In the data rows, 128 means zero.
Here are some points:
117/139/128/128/120/101/117/99/110/103/118/121/105/94/146/123/114/109/159/134/117/130/150/94/95/106/125/145/121/110/137/111/95/136/115/118/95/112/133/95/126/120/117/121/105/96/111/99
158/91/137/136/157/146/101/125/164/111/148/168/104/107/101/95/117/102/173/107/117/147/206/108/106/117/142/112/92/104/158/104/139/99/135/102/175/194/145/104/153/133/103/102/175/105/185/109
123/126/126/112/142/140/95/109/101/114/118/103/109/116/105/134/121/95/115/110/106/108/126/93/106/121/123/103/125/125/109/111/121/114/104/115/111/116/119/98/112/141/116/139/98/90/98/126
105/125/138/126/117/117/101/95/121/126/110/120/106/107/111/117/95/98/123/107/122/106/125/96/135/105/93/123/131/110/108/99/127/118/109/131/99/107/135/119/105/142/105/122/139/99/106/136
156/191/176/247/163/95/103/244/119/177/142/115/156/137/197/190/159/93/113/172/108/125/129/125/125/129/138/170/148/100/162/116/116/133/190/183/164/120/141/233/112/187/106/155/209/94/108/128
114/140/121/129/123/112/112/113/120/111/125/103/167/118/102/113/130/113/122/120/104/119/110/99/115/129/135/129/148/128/104/106/95/113/123/105/100/111/166/99/118/154/112/116/108/125/97/110
137/124/112/118/104/105/98/128/129/111/122/120/125/99/114/123/100/144/100/138/141/115/112/144/104/103/114/145/131/119/115/98/128/161/135/111/135/104/99/99/137/98/116/110/138/109/120/94
129/110/119/105/111/126/114/113/106/104/116/110/123/102/102/116/109/95/124/109/108/109/108/94/105/102/113/106/115/127/107/103/117/118/124/106/106/116/121/107/107/111/106/117/95/95/104/108
145/131/159/131/162/255/183/101/255/156/152/146/147/120/208/255/158/255/255/119/245/255/168/255/183/255/255/140/159/173/255/255/255/191/104/158/207/134/143/228/117/111/244/203/216/156/255/206
112/125/163/155/130/127/125/149/120/118/136/130/140/111/117/98/102/105/174/118/171/115/116/125/145/106/218/117/93/104/170/130/104/171/141/160/125/109/132/118/109/138/142/130/102/108/104/175
93/89/109/104/119/119/115/159/141/102/110/115/133/152/153/101/100/102/117/114/124/134/118/106/97/145/94/112/97/102/150/110/160/139/132/140/108/106/98/106/106/130/111/106/142/105/137/152
119/113/81/108/114/117/159/137/118/107/103/106/137/144/128/95/155/127/92/131/110/101/91/101/134/130/93/110/130/164/102/146/152/123/122/89/104/150/125/82/133/165/126/102/132/88/116/151
130/90/89/115/160/107/104/151/150/114/121/139/133/93/118/110/114/91/146/166/159/149/122/137/118/144/101/153/112/110/143/136/105/94/109/115/97/126/100/101/111/187/113/125/141/88/89/142
149/104/114/134/177/106/171/129/113/175/121/103/171/117/124/95/174/117/118/128/157/136/102/164/98/106/157/114/127/139/157/125/102/97/125/129/158/122/120/148/143/136/107/136/120/173/89/74
119/132/102/149/121/114/125/133/102/106/116/135/148/108/124/128/123/109/112/138/104/140/121/92/98/93/121/136/139/110/134/117/109/108/118/114/119/121/100/106/124/113/104/132/117/90/98/125
92/94/90/118/136/97/110/97/147/168/137/140/132/101/126/130/112/91/98/171/159/115/91/99/106/147/121/123/130/130/103/117/110/143/119/117/159/104/129/146/107/117/130/126/113/106/111/135
94/115/89/119/112/134/104/134/96/111/113/120/130/109/103/136/132/116/119/145/135/104/123/96/126/102/103/103/91/99/133/97/135/108/133/103/102/119/100/104/107/121/117/141/98/104/97/154
171/117/175/166/135/121/130/94/108/122/132/115/99/152/133/103/249/185/116/101/175/161/165/153/140/150/113/128/100/172/103/149/222/102/114/154/97/120/125/127/163/101/190/135/144/107/112/135
167/116/93/132/150/139/144/123/202/161/136/158/126/105/191/111/98/114/94/125/116/185/95/155/142/99/133/140/225/100/230/189/100/123/144/166/107/166/104/173/146/195/123/182/103/165/255/141
104/97/146/119/142/105/112/101/100/119/105/141/125/130/121/96/169/145/112/91/122/156/115/95/155/142/139/113/127/128/126/134/103/208/104/126/165/102/123/101/129/102/110/114/165/111/172/96
144/103/136/105/117/120/109/125/104/114/116/112/115/117/118/124/117/96/116/130/128/103/113/114/112/103/106/120/118/113/111/105/123/107/112/121/93/146/119/90/110/140/118/101/125/96/117/112
136/180/97/113/128/120/112/160/119/117/106/130/141/116/117/144/121/100/130/132/112/121/116/94/101/123/105/117/116/152/115/135/117/180/113/100/96/117/125/120/159/134/101/128/113/159/118/155
132/132/135/104/109/100/112/107/107/122/128/106/120/119/104/109/115/98/118/128/124/103/109/100/96/101/98/120/109/103/113/110/121/124/115/118/93/127/129/98/108/145/112/124/129/95/120/127
Then 12 other points, each followed by its number:
121/113/118/115/111/127/134/123/95/108/116/113/113/142/155/113/143/101/151/115/131/139/146/92/146/127/98/125/124/148/107/99/144/132/146/151/138/109/114/112/144/118/128/118/111/108/91/123 0
197/111/80/103/119/109/202/133/110/101/107/124/129/190/118/97/183/129/120/93/117/118/91/112/151/123/107/103/124/134/104/156/83/111/121/101/215/136/108/95/131/142/108/131/137/171/102/112 1
103/132/115/110/119/124/105/125/113/110/107/117/107/102/108/119/111/102/122/119/118/108/132/102/100/99/103/118/105/109/110/107/136/115/110/117/98/126/116/120/113/124/103/112/104/94/102/103 2
141/114/111/117/137/136/101/165/114/103/120/145/168/101/125/173/119/114/107/125/135/109/132/94/129/94/158/111/101/144/108/108/170/130/122/144/110/111/152/121/111/149/103/114/175/95/107/76 3
120/112/118/105/107/99/102/100/107/102/119/123/138/124/110/119/115/93/112/128/106/110/125/97/122/104/101/130/156/118/107/105/117/134/107/113/104/118/97/85/103/95/105/112/97/111/87/104 4
123/103/165/133/129/135/149/173/124/162/117/174/128/92/134/129/109/209/130/111/107/136/183/103/156/144/115/106/96/116/104/120/100/129/149/95/138/139/184/188/128/118/110/126/190/128/89/79 5
126/147/172/143/153/116/255/155/128/171/146/114/113/212/171/100/216/255/238/196/136/243/172/255/205/227/197/250/131/218/118/111/155/226/124/255/255/114/123/229/179/135/162/193/99/224/218/211 6
117/131/155/112/125/132/117/104/127/118/131/113/113/111/121/96/100/97/105/148/119/100/144/104/126/103/101/144/111/133/125/114/122/135/127/103/101/108/127/99/116/130/105/105/120/101/112/157 7
77/105/204/128/128/116/252/177/146/130/133/127/102/235/170/111/175/255/188/178/120/237/138/255/149/225/179/255/93/176/109/112/136/233/123/255/255/126/105/227/188/131/190/188/119/255/235/208 8
78/111/130/160/133/148/154/154/143/125/160/105/108/114/163/133/111/112/87/100/110/106/143/143/160/115/100/125/95/115/157/98/153/136/163/132/140/125/99/155/119/166/107/108/107/98/97/122 9
139/130/124/104/104/115/121/133/129/150/122/115/95/125/106/114/122/135/131/108/106/116/144/115/101/94/109/125/130/110/128/101/87/146/115/121/96/134/98/101/135/89/120/127/125/120/90/120 10
164/90/98/124/124/108/199/112/138/116/161/142/152/135/120/148/107/124/114/162/143/104/95/153/134/122/109/112/97/101/200/149/133/111/118/100/168/133/97/188/149/113/100/147/151/205/90/80 11
Which of these numbered points is nearest to each point below by angle, seen from the average point of the first points? Its number follows each.
113/131/99/132/121/102/159/143/144/113/156/113/151/117/122/109/95/90/152/96/119/108/89/122/160/132/140/120/156/101/157/105/95/112/125/127/168/115/140/102/147/179/110/160/112/105/171/100 > 1
125/121/82/99/111/107/186/112/124/108/137/133/134/111/103/123/164/127/90/136/155/112/114/154/135/125/124/129/96/135/190/160/128/90/129/111/158/144/109/138/155/117/111/130/119/176/86/74 > 11
157/129/111/248/115/125/236/130/121/139/134/121/148/149/137/184/105/167/120/144/107/133/104/152/142/130/178/118/196/115/142/158/80/121/104/108/96/202/193/116/138/107/103/141/180/224/127/102 > 11
206/107/154/103/141/115/98/112/123/122/104/210/165/203/130/142/145/160/112/223/146/106/147/113/136/104/122/122/148/151/214/153/88/136/242/98/115/150/255/93/110/160/193/134/161/104/109/172 > 5
129/126/145/143/114/99/123/147/151/101/164/129/118/130/124/119/98/112/125/100/122/134/108/113/140/97/170/173/103/98/119/159/105/99/112/92/97/140/121/95/123/96/134/102/150/93/108/121 > 10
129/255/114/126/235/139/96/184/199/149/130/171/156/206/129/117/202/109/243/181/179/179/168/131/249/135/229/98/191/132/165/178/154/125/255/211/117/108/146/159/105/110/122/111/123/111/209/163 > 6
151/160/218/190/181/164/190/162/186/148/174/120/102/162/132/147/119/162/100/94/111/132/171/210/163/97/133/100/124/217/102/164/212/125/118/88/93/107/131/123/148/99/129/205/99/124/133/152 > 6
124/102/162/223/122/161/114/159/160/221/177/177/112/104/232/96/113/149/118/151/140/99/100/135/151/155/104/107/156/131/108/176/162/108/140/119/110/166/154/195/146/140/125/165/143/112/93/144 > 5
126/155/118/112/107/116/121/134/99/175/122/127/130/93/115/99/105/91/94/152/127/98/110/139/111/156/92/121/130/128/149/130/133/128/146/104/114/102/108/134/126/94/117/145/106/107/111/185 > 7
240/104/133/227/158/255/255/193/184/193/173/132/101/255/137/177/202/212/104/137/145/164/89/255/131/217/255/112/127/255/159/165/149/92/177/149/191/230/183/255/157/187/145/201/175/255/172/166 > 6
136/131/89/143/148/105/115/100/96/103/179/117/117/100/160/109/147/142/108/246/150/117/106/110/120/175/96/135/117/103/102/100/80/122/130/128/137/126/226/162/147/117/133/182/164/180/104/144 > 11
100/131/103/106/116/144/181/98/142/167/186/244/166/103/137/124/105/102/181/101/129/103/166/195/231/96/125/98/197/123/118/169/180/94/223/131/212/141/152/106/123/171/116/117/96/103/143/162 > 9
92/148/84/98/128/130/156/183/139/115/123/155/97/93/162/128/110/180/209/93/118/121/165/98/203/153/107/104/180/156/101/116/132/108/165/172/138/146/105/106/124/107/122/177/126/150/93/112 > 0
Here are 12 other points, each followed by its number:
131/130/116/113/113/114/102/109/114/107/117/109/104/132/109/112/116/114/132/129/109/104/122/107/98/101/120/96/109/113/115/109/144/121/106/106/97/128/128/123/130/114/107/114/122/89/92/125 0
92/138/108/142/134/123/110/120/119/172/138/204/106/104/128/102/138/136/129/131/115/113/118/120/96/147/97/138/217/135/98/100/109/125/163/109/101/159/131/109/178/175/169/101/167/115/109/123 1
144/148/91/126/158/118/148/129/100/138/137/155/124/102/106/100/131/142/158/100/123/148/126/99/97/93/92/119/132/100/205/102/121/124/124/128/125/148/99/158/150/106/127/112/143/168/168/119 2
108/121/115/97/105/116/104/130/161/101/110/121/152/124/128/131/105/91/136/138/106/106/95/95/118/98/117/107/98/111/149/104/134/97/128/101/127/153/114/107/143/105/129/133/115/97/94/87 3
78/94/134/255/199/216/127/184/241/142/162/224/251/255/176/241/255/125/107/94/108/248/119/159/99/255/255/244/169/149/230/255/156/127/141/197/193/160/133/255/134/121/172/228/253/225/255/105 4
101/165/152/108/158/99/95/107/112/122/114/111/161/102/129/97/119/116/135/117/119/126/142/149/157/144/128/115/144/115/148/105/175/98/130/88/117/120/162/117/133/162/149/121/145/91/148/110 5
153/127/100/146/135/205/121/114/151/126/111/106/105/155/150/112/130/91/173/133/155/128/97/131/176/106/126/171/155/128/104/143/119/126/168/141/129/183/104/126/104/120/190/117/121/110/91/141 6
156/97/153/147/126/96/98/177/141/104/116/131/175/172/119/106/134/100/111/154/107/110/146/112/134/121/138/103/100/115/131/144/196/143/140/98/101/142/145/140/122/105/163/185/159/157/150/135 7
115/122/117/101/107/110/96/127/97/108/113/106/112/105/106/109/120/91/109/115/105/110/138/102/118/98/96/101/123/111/114/114/114/141/113/123/101/120/113/81/104/111/108/125/128/96/114/110 8
92/162/106/255/136/244/119/216/199/189/241/138/162/255/187/255/247/173/105/111/220/215/102/131/113/255/255/244/114/194/255/255/158/91/133/244/118/118/99/255/127/111/118/143/255/252/255/144 9
104/113/163/129/151/117/105/127/116/130/131/115/105/103/134/155/110/124/163/114/162/130/132/133/129/134/101/100/127/111/99/138/122/127/107/156/147/125/108/94/119/91/142/111/98/118/118/112 10
98/114/131/99/114/111/113/132/119/119/133/112/99/116/115/117/116/95/105/112/122/104/108/112/113/104/121/125/125/118/98/100/160/133/129/104/107/103/118/112/107/110/134/114/109/110/118/123 11
Which of these numbered points is nearest to each point below by angle, seen from the average point of the first points? Its number follows each.
214/110/98/165/151/156/162/96/222/175/104/255/177/187/221/100/215/127/124/96/117/168/96/162/173/213/165/132/99/107/144/153/101/92/119/154/143/112/214/193/192/143/167/198/105/96/111/200 > 4
87/178/145/181/163/159/154/184/246/114/129/158/148/111/255/174/105/144/131/112/171/159/149/192/225/107/195/215/193/118/224/99/98/145/149/89/107/138/139/109/146/182/109/250/111/93/237/80 > 4
193/147/98/125/140/102/126/157/151/131/114/124/114/153/101/110/107/116/97/127/108/133/117/128/116/163/92/135/95/122/142/99/132/92/125/133/147/116/105/95/113/89/123/122/148/101/125/84 > 3
145/123/117/98/111/96/114/129/97/116/104/118/131/92/100/114/101/100/107/124/132/108/131/104/114/103/103/97/127/124/114/113/125/123/106/117/130/134/115/113/104/126/111/109/106/92/132/123 > 8
159/119/97/122/121/162/135/100/103/145/119/122/166/92/113/107/147/135/94/113/142/135/143/139/97/139/132/118/155/114/111/134/97/112/108/110/141/121/116/127/109/109/136/102/124/131/126/115 > 2
137/134/124/108/115/118/116/132/104/126/120/117/115/101/104/117/148/106/87/124/113/137/116/100/114/94/133/105/145/108/127/105/178/95/109/89/125/127/123/82/117/114/137/105/119/125/127/121 > 11
185/115/101/118/111/100/113/115/154/114/135/175/110/135/118/108/166/98/157/99/130/156/101/145/126/174/113/152/148/116/147/130/151/131/113/89/156/126/166/93/165/110/110/127/104/152/155/119 > 2
190/144/97/120/124/126/104/109/154/133/126/161/102/141/146/197/103/128/170/114/134/124/140/128/115/122/99/114/93/120/100/152/99/114/141/163/162/135/130/109/131/99/156/137/129/94/150/74 > 10
112/125/110/112/110/140/96/105/108/110/122/123/116/96/107/124/104/92/112/126/118/113/126/93/141/103/93/110/121/116/106/104/123/137/126/101/101/130/141/92/106/121/123/102/137/90/132/135 > 8
132/145/100/128/121/108/117/181/131/110/125/162/116/139/121/101/114/104/93/107/125/226/119/111/155/103/131/108/109/124/148/161/128/95/127/167/136/135/114/136/115/135/116/111/100/124/114/130 > 2
131/137/121/116/117/111/112/95/120/120/119/107/104/111/106/96/120/117/139/129/117/110/129/93/93/114/116/103/121/122/107/115/126/126/118/129/122/140/127/90/115/113/105/117/124/102/112/135 > 0
141/105/153/134/167/113/109/139/97/119/124/111/111/117/161/110/98/113/160/177/178/152/255/116/101/115/110/98/106/134/143/175/148/129/194/153/94/135/168/149/208/95/211/111/214/194/155/163 > 7
140/119/117/105/106/122/97/114/126/113/109/106/111/109/108/106/121/98/123/99/120/115/133/96/116/99/95/119/113/100/109/112/115/121/114/123/104/109/118/112/112/122/126/110/118/95/128/112 > 8
